Each row is where one point has got to under a steady rotation. How many ticks took it there?
The counts run from 0 to 260.
[-12  17  -6 -19 -33  -2  16 -17 -30 -12 -41 -44 -14   6  13  10  -9  13
 -16 -16  31 -14   3 -16   5   5   8  -4  -4 -17  17 -18  17  13 -20 -20
  17   0 -24 -30  25  47  21 -13  14 -43  24  -1  34  -1   4   4  16 -22
   0 -11  21  -8  -9  11  26 -14 -11   3  -4  -1   7 -22  15  -7  30  -2
 -38  -1   4   3 -20  14  12   9 -13  12   6]
118
[ -7 -20   7 -36 -28  -1  14 -30 -41  23 -26 -17 -26  18   5  15   1 -10
 -36 -21  41 -13  -3 -17  -6  14   6  -9  -5  -5  -2  -7  34 -10 -11  -2
  10  30  -1 -20  54  20  54  -7  -9 -35  32   8   4  -9  -1  -3  25 -16
  16 -44   4  -8  15 -12   6  -9  -2   7   6  17   3 -39  20 -25   3 -16
 -23   8 -12   9 -19   5   1 -12  -7  31   1]
129
[ -8   2 -32 -16 -29  -7 -18  -4 -32   3 -15 -32  -5  10  28  23  -7  10
 -40 -12  33   3  12  -5   4 -11  -7  12  19 -11  13 -15   5  36 -13 -20
  15  13 -14  11  44  41  48  -6   1  -1   6  15  27  -6  16 -18 -10  15
  -5 -29  14  -8   5  27   8  -4  -1  -7  15 -21   5 -20  41 -23  31  23
  -4   5   2   5 -27  10  11  -3  16  20  12]
127
[ 10 -20 -26 -15 -33  -8  -6   5 -36  17  19 -12 -17  30  36   8 -15  -5
 -36  -9  28  20   6 -22  10  -7  26  -8  25  11   3  -4  -6  -5   3 -36
  -2  20 -13   2  52  24  50 -18 -43  11  14   8  15 -17   7  -3  -9   8
  -6 -37   7   6   5  13   5  17 -15 -15  17  -2  -5 -36  29   4 -10 -11
 -17  20 -13  22 -46   4  -5 -13  -2  28  -2]
132
[  1 -10   1 -19 -24 -19  33 -33 -17  12 -36 -33  10  -1  -1   9  -3   1
 -13 -20  51  -3  19  -9 -14  28  15  -2  -5  -6   4 -16  23 -15  -6 -13
  24  18 -10 -42  50  35  14  -8  -2 -49  26   9   8 -11   4 -13  33 -18
  16 -18  12  -7  10 -10  29   2 -12  12  20  16   1 -45  18 -17  21  -4
 -23  -6   0   5   6  25   4  15  -6  35 -13]
145
[ -8 -21  -7  -3 -33  -9  18 -11 -28  12 -14 -27 -15  12  26  -1 -25  -9
 -32 -42  39  -5  26 -22   7  18  17 -27   9   2  13   0  15   2 -13  -3
  19  29  -1 -22  62  27  32 -17 -28  -6  17  32  -5 -24  -4   1  20  11
   2 -29  20  -9  22  13  16  11 -26  -8   8  13  10 -32  20   8   3  -7
 -19  -4  -2  -5 -11  12  12  25   7  23 -11]
137
[ -1   1 -33 -17 -17 -12 -11  -8 -48   7  14 -23 -15   5  19   6   5  -7
  -2  -6  31  16   7 -14   5 -21  16  19  11   0  19 -23  -9   1 -11 -22
  14  -2 -26  22  33  16  50 -11  -8 -16  27  12  27 -13  18 -17   5  -1
  -2 -10  16  -4   9  31  23  -3   0  -5   9 -37  -7 -31  31  -4  10  14
 -30   6  -2  17 -45   5   5 -30   1  33  -7]
159
[ -1 -12   0 -10 -21  -5  17 -15 -51  12 -11 -26 -35   8   5  -2  -5 -19
 -10 -13  32 -24   6 -10  14   4  32 -15  -1  18   8 -18  -1  -9 -18 -24
  -1   1 -19 -24  46  26  39 -19 -15 -22  31   4   7  -5   1  -3  21 -24
   7  -9  23  -1  -2   1  -4  -8 -12  10 -16   4  -4 -32  -4   4 -10 -30
 -51  12 -13  24 -40   4  -4 -11 -18  10  -3]
30
[ 18  -6 -51   5  -8 -39  18 -13 -30  11  16 -31  12 -16  11  -4 -13 -15
   1  -6  33  27  14   0   2  -7  23  -1   9  12  10 -12 -32 -17  -2 -43
   7  -3 -16 -19  39  42  27 -30  -7 -26  12   9  20 -13  29  12  -4  -3
  -2   3   3  -5 -20  25  22  14 -15   5   9 -22 -17 -41  42   4   8   8
 -20   2  -6  -2 -18   4  -9   4 -16  35   0]
167
[ -2 -13 -20 -43 -13 -26 -13 -28 -39  28  11 -24   1  -5   9  20   4   0
 -10   8  55  10  -5  -2  -6   3  10   6  -3  -2   2 -22  19 -14  -3   9
   6   3  -4  -3  45  21  41  14  -9 -36  24  10  15 -22  25  -6  -1  -8
  21 -20  -8   6  19   9  21 -11 -11   3  29  -9 -10 -28  48 -28   6  28
 -18  -2 -16  15 -19  -3 -11 -23   6  30  15]
155
[ 31  10 -23  -6 -36  -7   7   9 -19  -7   0 -46   5  -6   1  10 -18 -11
  -9 -22  19   6   1  -8  23  -9  23  -8   4   7  12  -3   4 -10 -26 -30
   7   0 -28 -39  48  49  23 -34 -12 -17  -7  30  16 -18  19  21   0 -14
  -8   2  12  -6 -27   5  37  21 -29  18   2 -13   8 -27  11  13  16 -19
 -40  33   0   0  -7  13  -7  12  -9  12  -7]
90
[  0 -12 -27 -47 -18 -26 -13 -22 -46  31  15 -30 -10   1   6  34  -1 -10
 -27   0  44  -4 -23   4   6  -9  11   7   0  -9   9 -23   9  -8 -10  -7
 -11  -9 -14  -6  35  27  46   7  -2 -31  22   2  27 -18  25  15   0 -22
  22 -17   6  11  -1  13   4 -22 -12  -3  17  -8 -16 -20  36 -32   5  11
 -27   5 -16  20 -23   4 -19 -27  -7   2  25]
20
[  6 -20 -35 -12  -7 -28  31 -29 -35  29   7 -25 -18   3  -6   4  13 -22
   4  -3  28  19   8  -1   1  -6  36   2  -2   7   9 -18 -15 -33   6 -31
  -1  12 -18 -14  30  26  33 -11 -15 -37  18 -10  14 -14  21   0  15 -23
  10   4   5   9  -5  11  32  13  -4   8   5 -13 -20 -35  34   8 -22 -10
 -32   3 -14  21 -34  -3 -16 -21 -29  43   0]
5
[ 22  15 -11 -30 -21 -25  19 -22 -18   5 -13 -31  13 -22  -7  12 -11 -15
  -7 -17  29   3  -7  -7   1  15  33 -14 -13   8  13  -8  23  -9 -31   1
  14  -8  -6 -47  46  38  21 -10   0 -46  13  28   8 -22  19  19  10 -20
  15  -4  -2 -13  -4  -2  29   7 -30  12  14   6  -8 -11  36  -3   9   8
 -33   4  -2 -15  -4   3 -10  21 -18  30   7]
249
[ -8   5 -15 -15   0 -18   6 -16 -52  13 -11 -36 -38 -34   4  16  -1 -21
   3   1  32 -23  -3  -5   3  -8  -2   9  -7   8  18 -20   7  17 -19  -3
   6  -9 -14 -14  32  19  49 -14  20 -43  30   6  15   2  19  -5  11  -1
  -2 -10  11 -12   1  26   5 -23  -3  13  -7 -24  -9 -30  33 -26  15   7
 -30   7  -4   1 -37   2   2 -10 -26  35  16]
186
[ -1  16 -16  10 -19 -20   3   8 -33  -2  -2 -42   3 -15  29  -4 -33 -12
 -11 -17  36  -1  32 -19   9   3   7  -6   4   7  17 -11   1  33 -16 -14
  25  -5 -13 -15  55  31  24 -22 -11 -21  21  41   8 -20  20   4  -2  29
  -2  -9  13  -6  -4  32  14   7 -15   1  11  -4  -7 -34  29  -7  24  15
 -22   1   6 -17 -14   6  17  29  -5  35  -2]
59
[ 15   1 -11 -19 -38  -1   9 -10 -22 -10 -11 -36   6  23  -1   9  -9   4
  -5 -25  22  15  -1 -13  22  -5  20   5   0  -6   6 -14  16 -13 -23 -33
   2  18 -32 -21  49  51  28 -20 -17 -17  14   8  19  -3  -2  -6  19 -24
   4   4  29  -4   2   7  41   4 -15  11   1 -13  10 -23 -12  26  14 -32
 -43  25  -5  17 -18  20  -2  -8  -7  15 -20]
252
[ 18 -10  -3 -27 -21  -2  -6 -16 -40   8   7 -28 -16  22  11  11  -9  -9
  -2 -20  18  13 -11 -18  23 -17  31   7  -8  11   8  -6   1 -11  -7 -20
  -3  23 -19  -3  51  28  51 -11 -32 -12  11  21   2  -8  15  -8  13  -8
  13   7  17   5  15   9  20  12 -14   2   3 -10  -1 -36   5  21  -4 -29
 -50  23 -13  23 -49   1   6 -19  -3  29 -12]
81
[-11 -15 -44  -9 -22 -12 -12  -3 -61   9  -3 -42 -34  -3  26  23  -3  -5
 -14  -5  32 -10  -2  -1   8 -19  -8   8   8   7  13 -21 -10  16 -12 -20
   6  -3 -16  10  36  27  62  -8  -3  -8  16   0  23  -3  20 -12   1  12
   0 -12  18  -6   1  46   8 -21  -3   5  -1 -26  -8 -27  30 -20  16   8
 -24   2 -13  14 -41   5  14 -13  -7  25  12]
24
[ 12 -11 -11  -1 -33  -4 -12  -6 -37  15   0 -26 -23  17  22  16 -16  -2
 -26 -14  29   1   7 -18  17 -19 -11  19  16   2  -5  -8  -1  16   2 -47
  -3  23 -17  -8  56  28  42 -15 -30   8  17  14  14  -4   7 -21  -4   5
  -7 -30  17   1   6  19   4   8   6   6  24  -5  -5 -60  20  -7  20 -19
 -18  27  -7  12 -26  20  10   4  -3  40 -13]
49
[ -2  15 -18 -14 -33  -5 -23   7 -51   2  13 -37 -23  -7  29  15 -12  -6
 -25  -7  26 -10   0 -20  11 -25   4   9  22   1   8 -14  -1  23 -13 -32
   5 -12 -25   4  48  28  50 -18  -5  -4  27  22  34 -18  15  -5 -22   7
 -18 -21  12   0  -3  23  -5   0   1   2   3 -27  -3 -33  20 -16  15  -1
 -34  24  -5   5 -45   8   9   1  -7  18   7]
210
[  3  -2 -19 -11 -16 -31   1  -6 -24  16  -3 -44  12  21  31  -1 -26  -2
  -7 -19  51   4  31  -4   3  -8  15  10  -4  11  19 -24  -4  35  -4 -18
  10  11  -8  10  45  32  31   6 -16 -14  22  23   1 -27  13   5   0  24
  11  -1  17   9  13  30  25  -8  -7 -13  23   4  -9 -33  25   0  23  22
 -25 -24  -1  -3 -32  14  23  -1   4  34  -4]
60
[  5 -22 -45 -14 -13 -32  -1 -12 -32  15  21 -28   6   5  24   5 -26 -12
 -12 -22  48  12  23  -4   8  -5  18   1  -1  22  15  -6  -6  14 -11   0
  15   7  -4   9  56  26  46  -2 -25  -8   0  25   1 -32  25  -3   3  17
  16   1  16  -1  12  40  29   2 -23 -10  12 -10   3 -26  38  -1   2  25
 -14  -8  -5   3 -20 -10   7  -2  13  28   5]
163
[  9 -22 -11 -18 -21 -27   3 -19 -30  35  19 -17 -14   4  18  12 -18 -25
 -23 -10  40   2  10 -13   4   7  10  -7  -5  24  -2   6   8   0  13 -11
  -5  21  11 -19  61  15  28 -15 -40  -5  21  21 -11 -27  14   0   7  14
   7 -36   3   9  16  -4  -7  21 -15   1  26  18 -15 -50  35  -6  -4 -11
 -11  10 -14  -4 -24   3  -3  12  -9  42  -5]
53
[ 10  17 -35 -12 -30 -17  -7   5 -26 -17  -4 -51   5   6  15   7 -12   5
  -6 -19  16  13  -4  -1  15 -21  15   7   4  -3  13 -22  -7  19 -29 -34
   4  -1 -29 -15  29  60  31 -21   7 -22   9  14  37 -13  18  11 -10  -6
   2  20  20  -1 -14  36  35  -4 -20  -2   3 -25   1  -8  20  12  34   5
 -46  10  -1   3 -32  13   4  -1  -4  14   5]
91
[  1 -23 -20  -7 -22 -10   7 -10 -43   7   4 -41 -17  -9  15  14 -41 -25
 -30 -36  44 -26  11 -11  21  -2   5 -23  -6  20   7  -5   7   9 -24   1
  10   9  -6 -25  65  31  40 -17 -21  -4   6  34   1 -25   8   5  20   8
   7  -5  29  -8  13  24   4   0 -29   1 -10   6  -1 -23   8   2   0 -20
 -37   9   1  -9 -16   2  12  17   2  -1   3]
189
[-12 -24 -12 -38 -33  -3  -4 -21 -34  21 -21 -22 -23  37  23  22   2   8
 -31 -13  48   1   7  -8   6  -2  -3   9  11  -9   4  -9  16  17   3 -14
   1  37   5   8  43  28  50   9 -14  -7  13  -2  20  -8   5 -14  10   4
  15 -33   8   3  10  11   7 -19   5  -1  23  16   2 -26  34 -17  25   9
 -19  -3 -14  18 -33  11  12 -18  10  26   3]
128
[  5 -14 -24 -34 -37 -29 -15  -4 -28  17  13 -31   8  12  31  21 -29  10
 -38 -23  54  -5  -2   1   4  -2  -7  11  14 -12  -6 -31   3  25  -5 -14
  -4   0  -6  -4  45  40  28   6 -19   4  10  17  24 -28  21   8  -8  18
  17 -26   9  10   4  20  -4 -14 -14  -7  34  -5  -8 -29  32 -25  30  19
 -16   0 -10  -5  -4  13   6   6  12  10  11]
44
[  4  16   4 -26 -33   1   1 -13 -42   5 -16 -40 -17  -2   4   5  -7   7
 -17 -11  30 -16 -11  -7  13 -10  17   9  -7 -17   9 -34  11  -4 -22 -44
  -8  -9 -27 -32  41  51  19 -23  -1 -21  35   2  31  -1   0   3  15 -32
  -8 -11  21  -8 -11   1   8 -14 -10  14  -4   1 -14 -38  -8  -8  24 -31
 -52  22   1  13 -20  31  -1 -10 -16   6   8]
201
[  1  20  -8 -52 -36 -28 -24   1 -34   3  12 -35   8   1  14  22 -18  14
 -20  -9  42   8 -10 -14   6 -16  24  18  -7  -5   1 -33  24   7 -19   2
   7 -15 -18  -6  48  34  35   6   0 -26  32  36  19 -29  24  11 -10 -14
  17 -13   6  10   5   0  26  -9 -25   6  28 -11 -12 -13  10 -12  27   4
 -49  14  -4   5 -14  15  -3 -16   9   2  11]
71
[ -6  12 -26   0 -31  10  -7   2 -32  -7 -15 -29 -10 -13  10  30  -5   5
 -47 -19  24  -3   4 -21  12  -2  -1 -13  23 -17  12  -2  16   1 -29 -32
  19   8 -13 -33  47  38  34 -27   9 -15  16  29  26   4   8  -8  -7   6
 -20 -41  11 -18 -10  15  17  10 -11  10   3 -26   5 -29  40 -27  29  -6
  -5  29   2  -7  -1  15  14  25   9  17   7]
126
[ 16   5 -14 -25 -17 -14  13 -27 -14   7 -25 -41   8 -25 -11  35 -10  -8
 -18 -21  32  -6  -9   2  13   9  -6  -4  -6  -3   7   6  30   1 -31 -14
   9   9   1 -46  42  45  23 -11   9 -47   7  18  17  -7  20   1  13  -7
  13 -12   3 -19 -11  -6  28   7 -17  16   6   4   8 -20  36 -14  30  -4
 -23  23   0 -21   4  15  -1  25 -14  22   7]
94
[ 15   0 -11 -54 -23 -26 -12 -22 -26  14  16 -16   3   8   0  23   0   7
   1   8  35  23 -22  -8   2 -17  16  23  -4  -6  -8 -30  15 -11   0 -25
 -11   5 -12   2  39  21  36   2 -14 -28  33  13  19 -16  21   7  -6 -29
  10 -13  -4   8   1  -5  15   4  -6   4  38 -11 -13 -28  27 -19  15   5
 -36  17  -9  10 -24  11 -19 -28 -11  30   8]
72
